One vector is turned by the same rotation once a step. Each row is the vector after some number of steps, and that number follows the row.
The counts run from 0 to 136.
[144 140 111 125 118 138 179 143 148 153 171 150 144 173 147 158 139 119
  89 133 149 159 155  41 155 159 130 141 114 119 108 106 159 111 114 171
 124 133 124 114  95 131 128] : 31
[ 96 124  96 104 117 134 148 121 109 153 176 138 104 117 151 107 124  98
  73 107 141 107 130 114 180 115 173  98 123 113 117 102  85 143 147 164
 155 142  92 128 145 161  89] : 16
[148 125  74 118 112 192 140 125 154 162 111 126  80  56 109 167 132 112
 127 114 177 149 126  94 149 160  99 117 138 132  79 136 110 132 126 153
 128 112 128 156 157 113  89] : 94
[124 122  84 122 135 126 143 112 143 113 154 107 142 124 111  70 120 117
 138  91 112 148  85 117 125 108 140 113 165 164 114 166 122  55 156 123
 114  95 165  80 154 112 143] : 67
[101 129  83 126 124 131 135 120 144 133 118 126 108 154 122 167 143 140
  78  86 146  90 129  92 112 131 135 129 163 134  68 150  80 132 138  75
 100 129 127 125 121 149  91] : 62
[ 82  93 115 136 130 146 170 149 120 155 150 125  82 104 151 130 129 110
 117 102 162 134 105  75 157 147 143 122 107 134 143 117  86 134 117 211
 150 148 138 132 158 134 124] : 18
[105 156 141  80 124  91 127 139 142 171 140 131 112  75 138 127 120  86
 105 116 143 122  92 110 167 171 155  87 134 135  97 118  80  98 105 160
  95 113 140 142 119 159 106] : 71
[138 151 112 131 127 196 137 138 154 151 177 122 124 118 126 148 121 139
  64 150 138 149 177  55 122 130 137 123 113 135  93 101 109 132 118 122
 111 148 100 129  98 132 108] : 29
[144 159  71  92 119 156 107 121 115 149 199 141 135 126 131 110 128 117
  75 136 158 145 145 125 148 114 139 111 151 126 102 105 129 135 168 136
 153 121  67 128 144 134  87] : 102
[132 131  71 115 115 178 131 103 108 115 185 110 138 143  99  96 121 105
 109  95 131 140 127 131 159 103 153 113 162 130 113 120 125 137 182 135
 161 117  89  90 162 142  98] : 14
[105 152 140 124 138 120 138 180 155 153 175 132 131 117 156 126 122 146
  96 119 136 166 120  62 119 155 139 125 110 167 106 120  96  89  89 149
  87 129 168 130  93 144 142] : 51
[150 140 110 131 133 112 116 132 185 118 128 119  93  96 138  84 100  63
  99 143 127 153 121 158 177 111 174 111 119 118 103 159  93  78 142 158
 122 108  92 126 136 123 133] : 2
[176 122  91 163 136 190 165 119 161 113  98 133  85 102 125 128 107  97
 124 120 104 137 170 107 188 110 168 127 117 104  91 168 125 106 139 137
 126 135 116 110 132 136 128] : 22
[101 115  93 126 124 101 158 113 154 129 102 135 100 172 142 163 144 121
  61  94 144  86 140  77 118 131 142 131 142 124  77 146  85 106 122 100
  89 130 133 121 109 139 113] : 63
[100 122  74 107 146 116 134 143 129 138 162 139 123  96 136  99 122 160
  70 103 134  99 114 102 100  99 135 102 137 153 100 135  43 101 146  95
 117 127 133 137 124 117 102] : 136
[136 148 120 123 122 157 160 135 151 157 170 134 133 147 135 160 135 132
  63 141 130 152 178  46 144 146 139 126 109 132  96  97 135 122 111 147
 108 146 109 117  87 133 117] : 30
[158 127  94 154 131 123 132 112 185 119 115 137  95 102 136  94 127  78
 112 125 123 151 111 163 183 115 135 118 129 112  89 159  94  67 159 152
 120  86 100 116 148 135 121] : 1
[140 163  85  63 104  93 123 132 145 149 140  88 128 153  94 142 103  71
 119 120 189 136 107 116 146 140 154 118 181 116 125 137 151 110 136 155
 145 111  95 122 138  98 137] : 79
[123  95  73 147 109 133 165  85 151 124 136 144 104 154 142 113 155  89
 125  89 142 147  91 118 177 131 128 128 149 126 112 146 136  93 152 175
 153  98 133  83 180 132 122] : 87
[172 133  87 131 141 109 158 154 144 134 160 163 151 140 141  96 131 129
 116 129 145 189 122  86 138 118 114 133 127 142 121 147 157  70 144 176
 130 104 142 118 115  83 161] : 120
[146 122  70 184 126 198 155 133 128 107 128 147 101 152 141 130 146 129
 136  92 138 161 143 103 171 112 151 152 125 133  96 164 145 139 157 144
 132 117 142 109 157 157 119] : 108
[151 111  80 191 123 211 163 125 166 108 108 133  85 102 126 127 125 119
 132 107 121 155 143 105 169 117 144 138 118 130  93 162 103 115 141 135
 137 126 140 112 149 142 115] : 21
[166 145  72  79 132 122 158 134 100 145 151 143 154 107  95 109 104 128
 146  95 123 133 119  81 134 106 138 104 178 133 101 155 163  72 146 123
 119 111 164 102 111  89 140] : 46
[161 133  68 148 131 135 154 151 150 135 171 168 151 181 160 109 148 135
 121 116 167 187 120  99 159 109 127 144 128 135 120 137 157 100 151 159
 166 120 126 104 133 111 140] : 33
[134  94  83 188 133 209 175 139 155 128 119 123  80 106 132 130 135 131
 140  99 142 164 115  94 153 133 129 142 112 143 114 149 101 126 140 163
 134 119 153 114 171 129 120] : 20
[131 115  93 161 158 139 167 156 149 116  96 137  94 136 145 129 105 136
  96 120 120 126 163  62 129  92 174 142 125 130 108 179 115  95 116 105
 103 157 146 107  96 107 162] : 43
[127 159 132 141 126 136 148 178 152 151 160 136 148 137 143 133 139 141
 122 115 137 182 112  59 136 176 124 132 118 167  99 123 120  98 101 147
  85 109 186 111  98 154 137] : 52
[110 150  84 105 120 143 110 137 122 154 197 152 114 126 160 117 132 125
  54 139 165 133 139 111 154 114 154 107 128 123 111  95 107 145 137 151
 153 138  65 141 136 150  94] : 103
[102  92 106 163 135 178 171 162 143 149 135 120  80 106 144 125 136 130
 140  92 163 157 104  86 152 138 124 126 106 155 136 132  93 140 123 192
 141 134 164 125 168 132 128] : 19
[152 142  95 101 138 126 172 141 120 130 126 129 141 119 102 114  87 121
 140  98 111 125 143  58 135 108 164 113 158 126 114 168 171  78 129 126
 105 129 170  87 100  89 163] : 45
[158 122  91 152 120 162 133 114 191 140 109 131  72 103 142 155 130 111
  60 153 157 145 164 103 134 132 123 126 113 121  97 144 102  97 117 139
 124 131  94 135 131  93 127] : 96
[119 145  65  73 114 111 111 139 143 146 159  89 122 145  99 138 116 102
 117 116 209 133  93 130 119 128 135 114 174 132 125 130 122 118 150 144
 154 105  96 130 156  92 119] : 80
[133 144  97 102 108 184 144 134 124 167 124 102  85  47  98 149 115 107
 150 108 170 138 119 100 159 168 131 103 144 134 101 125 116 132 115 172
 122 124 144 145 161 123 108] : 93
[121 139  77 112 117 158 132 101 109 134 185 130 118 130 126  95 122 101
  85 105 134 112 130 124 173 103 165  97 141 115 110 109 105 142 172 144
 158 129  73 115 160 156  85] : 15
[117 136 117 135 123 122 134 156 188 163 124 113 100 100 134 138 139 123
 137 116 190 172  74 111 139 168 103 118 128 165 105 138  80  89 109 158
 106  89 159 149 147 122 127] : 73
